In the rows, zero is written as 128.
X: rows in several groups, each row roughly a mix of its group's directions (some rows in no group):
X (98 x 11):
[[ 86 156 138 129  96  99 108 117 122 105 134]
 [128 133 122 126  81  99 162  99 151 132 127]
 [108 159 115 117 104 104 163  97 132 153 133]
 [143 149 122  93  90 150 111 133  90 121 134]
 [113  91 137 161 152 150  97 115 153 135 125]
 [124 151 117 131 185 142 140 142 133 120 160]
 [148 120 157 185 140 112 139 141 137 119 146]
 [ 95  89 127 139 109 134 147 133 114 155  93]
 [130  89 150 163 106 137 128  97 112 136 104]
 [144 134 123 152  94 112 137 169  98 104 137]
 [ 70 105 110 112 142 115 140 113 146 125 136]
 [129 111 117 178 162 131 136 126 154 113 104]
 [138  96 173 102 102 141 138 138 134 133 100]
 [ 67  92 116 141 130 124 133 126 128 144 119]
 [125 102 125  83 129 129 111 130 178 134 134]
 [111 145 121 166 109  80 153 121 121 116 123]
 [ 88 135 140 172 118 108 135 131 160 123 144]
 [117 133 137 172  99 153 117 139 147 101 153]
 [133 146  90 132 153 134 149 108 155 118 167]
 [125 142 140 175 102  89 126 116 115 152 130]
 [128 136 122 103 160 132 116 178 129  93 129]
 [144 122 133 136 110 101 164 140 166  92 137]
 [ 91  92 114 122 148 156 115 107 146 152 121]
 [131  89 150  78 123 122 107 140 137 116 145]
 [120 138 124 120  79 137  96 146 112  92 129]
 [158 112 127 141 176 167 139 112 139 127 122]
 [115 137 149 140 185 148 129 147 103 138 137]
 [144 139 113 154 153 127 114 148 170 116  92]
 [121 123 172  95 140 145 125 161 110 143 107]
 [147 160  98 136 120 107 100 129 148 144 165]
 [131 143 131 117  76 123  96 134 101 103 143]
 [ 91 134 128  92 149 141 139 143  95 118  98]
 [124 111 148 111  90  88 104 141 130 121 157]
 [ 84 168 119 130 137 107 135 123 103 156 131]
 [175  99 105 151 146 123 138 144 126 142 105]
 [131 125 100 103  99 149 160 141  90 139 115]
 [176  98 106 131 141 135 142 152 123 152 109]
 [119 126 153 121 168 144 115  84 139 101 138]
 [146  97 139 143 150 153  94 116 166 114 134]
 [156 120  95 116 119 142 145 164 112 153  99]
 [168  98 133 139 140 163 125 110 141  94 129]
 [ 82 106 129 137 151 134 144  92 129 148 107]
 [ 88 158 120 127 126  94 156 133 101 121 110]
 [ 89 157 116 125  80 135 127 154 122 123 122]
 [ 68 119 107 153 131 123 134 132 101 140 130]
 [144 141 163 129 144 130 164 133 158 151 160]
 [141 134 142 136 107  84 124 163 140  95 146]
 [118 181 120 122 134  95 126 147 127 153 152]
 [ 83 155 119 136 157 118  99 120 135 148 151]
 [127  88  94 120 145 111 133 152 103 118  97]
 [115  93 129 126 113 157 116  95 102 137  94]
 [137 131 125  91 142 143 166  84 126 127 109]
 [157 105 147 147  78 106 116 127 149 130 121]
 [141 100 105 130 158 140 124 138 131 105  78]
 [107 160 122 130 103  78 159 133 127 124 123]
 [114 164 106 109 148 141 154  94  99 136 130]
 [149 101 149 168 128 125 111 123 151 103 159]
 [122 128 138 118 181 163 110 153 107 129 131]
 [126 153 136 163 151 120 154 109 132 158 163]
 [ 96 154 159 122 136 149 125  94 139 115 160]
 [104 117 111 116 107 146 146 180 146 142 111]
 [140  84 132 141 131 129 116 133 161  84 143]
 [109 151 124 186 134 152 145 123 148 123 130]
 [136 116 151 105 172 157 123  93 138 117 142]
 [147  95 152 161 104 138 137  92 139 147 128]
 [157 162 134 148 131 114 100 148 129 101 161]
 [125 157 121 129  77 123 103 132  97 105 131]
 [138 124 152 130 159 164 102 127 117 169 142]
 [ 87 158 147 113  91 124 117 124 126 120 157]
 [120  92 129 113  89 124 150 152 122 150  97]
 [162  97 138 147 117 141  76 137 131 130 126]
 [157 139 143 110 134 144 122 129 160 164 166]
 [142 119 133  83  92 101 111 144 105 136 142]
 [112 114 136 185 119 132 130 137  94 139 109]
 [119  82 123 148 147 170 108 112 144 132 123]
 [152 109 134  86 142  89 109 109 107 127 123]
 [102 100 123 181 123 145 119 140 102 140 118]
 [104 139  99 126  95  90 139 124 118 100 104]
 [123 144 115  76 154 134 128  98 155 131 143]
 [109 113 119 123 150 142 165 156 157 160 111]
 [101  96 111 103 113 129 102 159 155 145 138]
 [ 96 129 114 122 141 126 111 145  85 105  93]
 [128 163 136 112 166 127 138  78 134 130 127]
 [149 119 130  88 155 124 106  97 104 108 110]
 [136 138 143 151 136 104  99  84 117  95 139]
 [140 101 130 129 124 144  80 153 164 135 141]
 [164 166 147 129 153 117 127 100 139 101 140]
 [104  99 129 136 138 156  97 127 143 171 113]
 [105 107 120 129 150 133  88 130 168 121 157]
 [150 102 162 112 152 167 109 152 133 134 129]
 [135  97 116 143 164 107 153 142 152 152 104]
 [132 111 168 120 157 153 171 140 142 119 133]
 [ 99 142 126  85 150 116 124 105 159 153 131]
 [181 110 134 139 101 147 121 156 122 109 125]
 [122 163 132  90 162 139 140 145 135 151 153]
 [163 153 117 157 142 171 140 108 111 135 130]
 [141 150 125 125  89 164 103 130 100 102 140]
 [162 101 141  95 100 116 106 142 115 128 154]]
which group is each row in? (one row of each group first):
[115 124 128 140 140 190 128 135 150 101 122] => <82>
[137 142 136 112  80  93 153 127 157 137 131] => <55>
[129  90 131 141 137 151  85 137 164 131 137] => <38>

[115 108 137 123 128 149  99 133 146 182 106] => <38>
[ 94 138 112 172 143 144 119 126  90 141 136] => <38>
[134 154 117 168 148  98 148 100 118 152 120] => <82>
[ 89 100 114 122 131 123 173 103 117 115 113] => <38>
[130  98 146 129 171 174 127 135 117 113 121] => <55>
[176 103 140 129 108 132 153 131 128  91 115] => <38>
[170 122 114 106 155 134 117 105  96 121 103] => <82>
[112 114 133 100 159 138 134  83 161 138 117] => <38>
[134 134 161 143 114 118 144 124 113 166  83] => <38>
